One vector is turned by the same rotation once a tick. Each row is the vector after some number of ticks, and that number follows the row.
The counts run from 0 to 385.
[110 122 127 103 115 167 126 134 119  91 124 145 155 147 134 164 153 117
 137 133 125 147 142  89 131 102 126 155 181 126 112  98 106 121  94 130
  95 156  70 130 113 136 212  98 170 187 132 149]
136
[152 171 109 124 143 143 172 124 192 134 138 142 115 131 140 114 132 102
  69 141  89 141  99 175 111 151 126 145 112  84 142 159  96 155  88 141
 127  95 117 107 137 102 107 118  95 143  87 143]
374
[120 105 148 130 148 112 121 133 153 133 165 163 136 144 121  75 186 106
  97 159 116 130 162 150 156 165  86 138  86  82 146 170 127 131  75 156
 131 115 109 141 137  59 110  85 115 131 121 123]
249
[111 125 133  86 124 134 159 130  91 113 143 114 111 167 113 141 142 102
 121 135 116 100 120  94 167 119  94 133 142 136 147 142 103  86 115 137
  84 144  64 162  85 127 184 100 174 154 147 137]
302
[148 124 134 130 104 124 160 101 132 146 160 188 115 105 144 149 117 130
 140 107 121 137 145 145 101 143 175 162 136  76 136 147  93 132  75 153
 117 136  97 152 125 148 132  74 113 132  58 173]
207
[110 164 133 110 106 167 127 155 117  87 116 112 140 184 169 137 122 111
 103 175 128 149 158 131 128  99  94 170 136 100 113 127 107 135 133  97
 109 162  80 127  82 121 130 111 152 137 182 119]
317
[144 172 131 161 123  84 117 147  94 108 117 160 108 141 150 147  62 154
 173 114 121 177 108 125  99 132 102 131 135 101 136 142 152  91 130 110
 103  95 140 135 147 122 127  78 158  93 113 164]
130
[162 112 141  97 139 150 131 132 134 135 147 156 157 171  85  75 136 125
 134 141 107 115 144 133 140 184 112 137 170 163 114 197 146 131 173 162
 152 134 126 154 110 138 151 132 133 172 168 130]
98
[166 119 144 135 103 133 121 145 172 109 101 138 172 197 129  94 110 123
 138 165 131 152 176 135 104 135  82 128 168 128 116 176 113  95 182 142
 114 129 134 137 146 114 119 134 138 165 166 123]
188
[146  80 154  91 112 147 143 120 129 154 155 159 133 171  89  97 157 122
 137 143 114 109 169 133 148 165 118 143 149 157 129 196 116 114 154 179
 135 146 106 169 114 127 146 116 120 169 137 135]
32
[150 129 113 127 154 152  85 152 159 120 149 205 149 127 119 102 146 134
 129 123 118 162 121 139 129 136 146 166 170 138  98 131 175 175 124 147
 171 111 130 118 115 124 166  97 123 149  81 154]
74
[137 142 123 131 149 167 150 172 157  79 110 148 131 119  81  94  87 114
  91 143  67 141  83 111 123 138 115 135 174 115 120 158 186 138 127 117
 116  90 120 123 130 111 160 109 165 177 128 144]
385
[155 171 133 132 130 158 143 122 181  97 112 153 141 105 154 110  67  91
 107 145 112 134 116 119  77 162 114 124 149  57  96 139 142 128 122  99
 130 139 145 109 156 150 108 110 131 173 163 125]
334
[126 104 135 138  93 136 142 132 174 111 121 125 159 223 135 140 138 117
 136 138 130 156 180 104 135 121 102 142 162 115 149 131  96  83 159 145
  76 143  65 144 133  92 136 133 159 151 131 145]
187
[156 133 128 145 144 145  94 160 203 112  99 151 169 193 119  85 108 127
 125 152 111 168 154 130 120 130  93 136 179 136 120 154 160 112 177 135
 129 109 124 110 152  90 118 136 144 156 125 138]
254
[125 123 117 172 122  98 115 159 147 111 126 166 113 144 124 158 111 148
 153 113 108 171 101 119 126 147 105 114 122  83 152 108 155 103  96 116
 101  99 108 130 179  78 152  95 184 128  81 180]
195
[171 152 106  90 122 176 174 113 137 117 120 131 137 133 136 127  98  96
  95 149 102 125 109 120 117 133 126 148 184 123  97 161  94 127 138 125
 132 152 110 127  99 175 182 125 137 196 172 118]
293
[119 138 128 101 118 142  82 153  75  79 125 148 156 137 151 141 156 131
 153 141 133 158 134  90 119 115  79 144 140 108 110 110 120 126  84 107
 124 149 112 130  97 144 196  67 165 160 175 122]
135
[144 127 152 129 105 107 154 114 147 159 146 137 119 167 159 113 166 104
 112 167 130 143 158 174 116 148  82 141  94  81 150 181  57 121  97 135
 103 121 116 149 126  85  91 100 100 119 124 131]
42
[135 152 118 108 116 169 187 110 167 127 139 135 100 113 125 129  62  96
  83 149  91  96 102 136 120 175 158 111 127  69 116 161 107 138 118 115
 125 151  98 133 102 141 125 113 143 174 156 138]
102
[123 135 140 131 132 101 143 119 129 122 176 173 120 127 137 144 136 136
 136 103 135 134 162 141 106 114 162 177 132  80 143 140 104 110  94 149
 112 120  83 153 122 117 125  58 125 103  66 174]
66
[102 122 117 127 123 103  69 137 134 139 151 178 150 169 178 152 181 111
 139 149 157 169 156 124 144 130  83 144 106  90 139  99 113 142  88 111
 137 144 113 118 125 114 155  93 145 126 143 123]
341
[133 150 111 143 121 123 116 117 152 174 173 197 101 167 170 154 102 139
 121 150 116 163 105 175 142 163 158 146 119 111 123 130 106 164 131 123
 139 138 111 110  95 103 107 117 133  89  99 175]
25
[110 142 133 142 130 123 139 146 116  90 134 159  97  93 116 128  99 111
 143 134 112 126  89 102 135 172  91 102  99  64 131 128 178  95  72 104
 106 124 121 153 156 122 142  74 169 140 145 142]
260
[148 148 118 120 117 149  81 146 130 142 130 163 142 190 154 116 147 147
 113 175 107 182 128 162 135 164  88 128 137 130  98 154 115 197 130 106
 160 141 139  96  87  90 145 132 137 130 159 121]
34
[146 132 110 129 138 176 164 136 216 111 119 141 147 151  91 105 104 107
  75 142  82 133 118 124 127 155 144 118 167 112 133 147 148 126 137 136
 114 129  93 117 148 102 138 148 159 188 110 147]
178
[122 116 147 125 126 131 140 153 116  96 117 139 118 102 107 127 141 108
 127 130 104 131  93 112 130 178  71  93  87  74 140 144 153 112  62 117
 105 117 115 148 154  89 157  65 171 168 137 126]
119
[142 172 129 137 124 108 143 107 130 119 158 148 115 125 194 138  92 104
 122 133 161 135 153 156 101 122 130 165 109  42 122 151  98 110  96 108
 118 137 123 134 127 142  97  77 102 108 128 155]
1
[102 130 110 119 151  87 120 134 118 138 145 164 119 149 143 159 144 114
 142  98 112 158 100 115 155 120  91 129 129 116 162  91 125  80  82 126
 105 112  92 135 151 109 196  86 163 117  85 161]
145
[134 120 115 100 171 143  90 144 136 140 148 180 156 155 131  82 198 116
 125 128 130 150 158 130 142 149  97 182 159 150 126 142 135 150 120 156
 165 111 136 123 104 126 176 106 112 163 121 128]
149
[155 106 143  89 151 130 129 121 110 138 158 165 158 140 112  72 162 107
 145 118 128 113 168 125 131 150 108 161 166 150 121 177 124 100 134 172
 154 129 139 157 120 167 173  98 104 160 141 125]
148
[171 144 100 155 145 123 103 142 188 117  96 171 162 159 140 121  88 136
 134 116 109 192  98 136  91 135 112 132 181 126 115 134 153 126 137 133
 140 100 156  94 181 122 162 136 136 164  99 154]
204
[176 153 134 130 149 142 107 151 119  98 115 179 144 126 128 108  85 142
 158 128 108 161 114 127  86 141 121 147 183 144  89 171 171 134 154 134
 158 107 168 129 130 170 161  96 132 153 132 140]
139
